Turns in one plane each, and the order they were made in; the first pair answered:
A:
[.04 .01 -.11 -.29 -.04 -.05 -.09 .19 -.17 .06 .03 .08 .14 -.12 .13 .03] -> [.04 -.12 -.12 .13 -.15 -.07 -.02 .12 -.19 .09 .08 .15 .21 -.17 .04 .05]
[.02 -.07 .01 .13 .06 .03 .02 .01 .07 -.16 .07 .06 -.06 .03 .15 -.07] -> [.01 -.02 -.04 -.14 .07 .03 -.04 .14 .09 -.09 .02 -.06 -.11 -.05 .09 -.01]
[-.06 .03 .09 -.07 .16 .03 -.08 .13 .05 .00 .03 -.03 -.21 .02 -.07 .05] -> [-.03 -.05 .07 .16 .08 .03 -.02 .11 .05 .05 .04 -.01 -.16 -.02 -.15 .08]
[-.02 .02 .14 .09 -.14 -.04 .02 .06 .02 .07 -.07 -.08 -.02 -.02 -.04 .02] -> [-.03 .05 .18 .08 -.07 -.04 .01 -.02 .02 .00 -.06 -.04 -.02 .07 .04 -.06]
X:
[-.09 -.04 .05 .04 -.06 -.07 .03 .02 .05 -.01 .03 -.04 -.12 .03 .06 -.03] -> [-.08 -.04 .01 .04 -.02 -.10 .08 .01 .01 -.05 .08 .01 -.06 .07 .07 -.07]
[-.09 .01 .08 .03 .10 .01 -.02 -.03 .10 -.16 .03 .06 -.02 .05 .07 .00] -> [-.13 .01 .06 -.08 .04 -.02 .00 -.05 .12 -.15 -.01 -.02 .02 -.02 .06 .02]
[.10 .08 -.10 -.21 .11 .01 -.03 .14 -.12 .05 .05 .01 -.07 .07 -.03 .01] -> [.06 .07 -.06 -.22 .03 .03 -.08 .14 -.06 .11 .01 -.06 -.12 .01 -.04 .03]
Z:
[.02 .13 -.13 -.33 .03 .02 -.04 -.04 .01 -.07 .14 .08 .07 -.12 -.07 .14] -> [.00 .02 -.09 -.04 -.12 .00 -.03 -.10 .07 .00 .10 .01 .10 -.24 -.17 .25]
[.01 -.03 .08 .10 .10 .02 -.13 .09 -.12 .01 .06 .01 -.21 .02 .01 -.02] -> [.03 .05 -.04 -.15 .12 -.06 -.09 .14 -.16 -.06 .05 -.02 -.10 .02 .04 -.04]
[.02 -.03 -.01 -.05 .08 .04 -.02 -.07 -.15 -.14 .03 .08 .08 .13 .17 -.07] -> [.00 -.03 -.08 -.06 -.04 -.08 .04 -.07 -.15 -.12 .00 .03 .22 .02 .12 .00]
[-.11 .05 -.03 -.04 -.13 -.13 .02 .07 .12 -.13 -.14 .07 .08 -.12 -.08 .07] -> [-.11 -.03 .07 .18 -.11 -.01 -.04 .01 .16 -.10 -.12 .11 -.06 -.05 -.09 .06]
N:
[.02 .03 -.10 .10 .24 -.16 .11 .09 .04 -.23 .11 .11 .23 -.13 -.13 .17] -> [.12 .14 -.11 -.24 .12 -.06 -.02 .26 -.04 .20 .00 -.08 .01 -.22 -.12 .16]
[.03 -.08 -.04 .03 -.04 .02 .23 -.16 -.03 -.09 .08 -.02 .09 -.02 .08 .03] -> [.08 -.04 -.06 -.14 -.10 .05 .16 -.08 -.06 .13 .03 -.10 -.02 -.06 .10 .01]
[.12 -.07 -.08 .03 .24 .13 -.08 .18 -.08 .07 .17 .16 -.20 .19 -.07 -.08] -> [.08 -.12 -.03 .11 .25 .14 -.06 .14 -.03 .02 .17 .16 -.22 .21 -.09 -.06]
[-.03 -.06 .20 .10 .24 .16 -.11 -.02 -.04 -.08 .15 .12 -.28 .10 .01 .00] -> [.07 .04 -.01 -.01 .31 .03 .05 .03 -.22 -.13 .22 .21 -.04 .16 .05 -.07]
F:
[.11 -.03 .01 .01 -.27 -.04 -.11 .15 .09 .07 -.03 -.19 -.10 -.18 -.09 .16] -> [.24 -.03 -.03 .13 -.16 .02 -.08 .20 -.05 .18 .07 -.07 -.17 -.06 -.08 .04]
[-.10 .07 .09 -.38 .07 .04 -.11 .06 .10 -.13 -.07 -.11 -.08 .08 .10 -.02] -> [-.02 .06 .15 -.27 .05 .15 -.16 .06 .05 .03 -.05 -.09 -.23 .12 .13 -.08]
[.04 .06 .06 -.09 .07 .10 -.07 -.02 -.02 .12 -.04 .00 -.10 .17 .14 -.20] -> [.05 .09 -.05 -.14 .17 .01 .00 .01 -.07 -.02 .04 .06 .02 .18 .10 -.20]
[.01 -.07 .03 -.07 -.11 .12 -.10 .03 -.01 .00 -.02 -.06 -.06 .01 .03 -.08] -> [.09 -.06 -.01 -.03 -.05 .11 -.07 .07 -.09 .00 .03 .02 -.06 .07 .02 -.11]
Pairs:
(two turns a pair)
[.08 -.03 .02 .18 -.08 .20 -.07 -.07 .11 .18 -.11 -.06 -.12 .01 .09 -.07] -> [.01 .03 -.12 .03 -.14 -.04 .10 -.13 .12 -.07 -.13 -.07 .27 -.07 .10 -.04] | N X
[.10 .01 .13 .10 -.15 .15 -.03 -.12 -.06 .28 -.06 -.05 -.12 .06 .14 -.15] -> [.12 .11 .04 -.18 .00 .09 .03 -.06 -.15 .16 -.01 .00 .00 .15 .22 -.22] | Z X
[-.02 .03 -.14 .00 .10 .01 .08 .04 -.07 .08 -.05 .12 .06 .18 .11 -.15] -> [-.07 .04 -.20 -.19 .03 -.05 .05 .12 .01 .09 -.11 -.04 .07 -.01 .00 .00] | A F
[.06 .04 -.04 -.17 -.04 .05 -.10 .08 -.08 .02 .09 .03 -.07 .06 -.02 -.06] -> [-.05 -.02 .06 -.09 -.05 .08 -.13 .03 .08 -.10 .07 -.02 -.13 .02 -.07 .02] | F N
[-.03 -.06 -.05 .23 -.04 .00 .02 -.01 .00 .04 -.01 .04 -.06 .02 -.12 .00] -> [-.04 .03 -.10 -.12 .00 .00 -.06 .12 .02 .06 -.06 -.06 -.13 -.03 -.10 .01] | A A
[.09 .05 -.02 .09 .20 -.01 -.01 .05 -.05 -.06 .18 .12 -.08 .18 .00 .03] -> [.04 .12 -.07 -.28 .08 -.08 -.04 .13 .02 .00 .07 -.06 -.04 .03 -.02 .10] | F N
[-.09 -.01 .13 .20 .17 -.05 -.03 -.20 -.01 -.25 .12 .17 .07 .22 .08 -.12] -> [.04 .15 .01 -.33 -.09 -.03 -.13 .01 -.12 .27 -.07 -.11 -.06 .02 .11 -.12] | N X
[-.18 -.11 .09 .14 -.03 .02 -.06 -.04 .19 -.16 -.06 -.08 -.13 -.07 -.08 .08] -> [-.03 .05 .00 -.13 .21 .07 -.06 .08 -.02 -.10 .05 .06 -.20 .17 .07 -.12] | F Z
[.18 .02 -.18 -.01 .18 .05 -.02 .19 -.15 .18 .13 .05 -.13 -.01 -.11 .00] -> [.06 -.07 -.12 .13 .27 .02 -.01 .14 -.02 -.11 .19 .08 -.09 -.03 -.18 .12] | N F
[-.04 .07 .21 -.35 -.11 .13 -.01 .05 .07 .15 -.08 -.11 -.12 .08 .22 -.18] -> [-.08 -.05 .20 -.05 -.35 .04 .07 -.03 .16 .22 -.15 -.20 .01 -.14 .06 -.03] | Z Z
[-.08 -.05 .16 -.05 -.07 .10 -.04 -.20 .22 -.06 -.20 -.12 -.05 .18 .24 -.19] -> [.08 .10 -.11 -.25 .02 -.03 .09 -.08 -.02 -.03 -.11 -.02 .17 .23 .25 -.28] | F Z
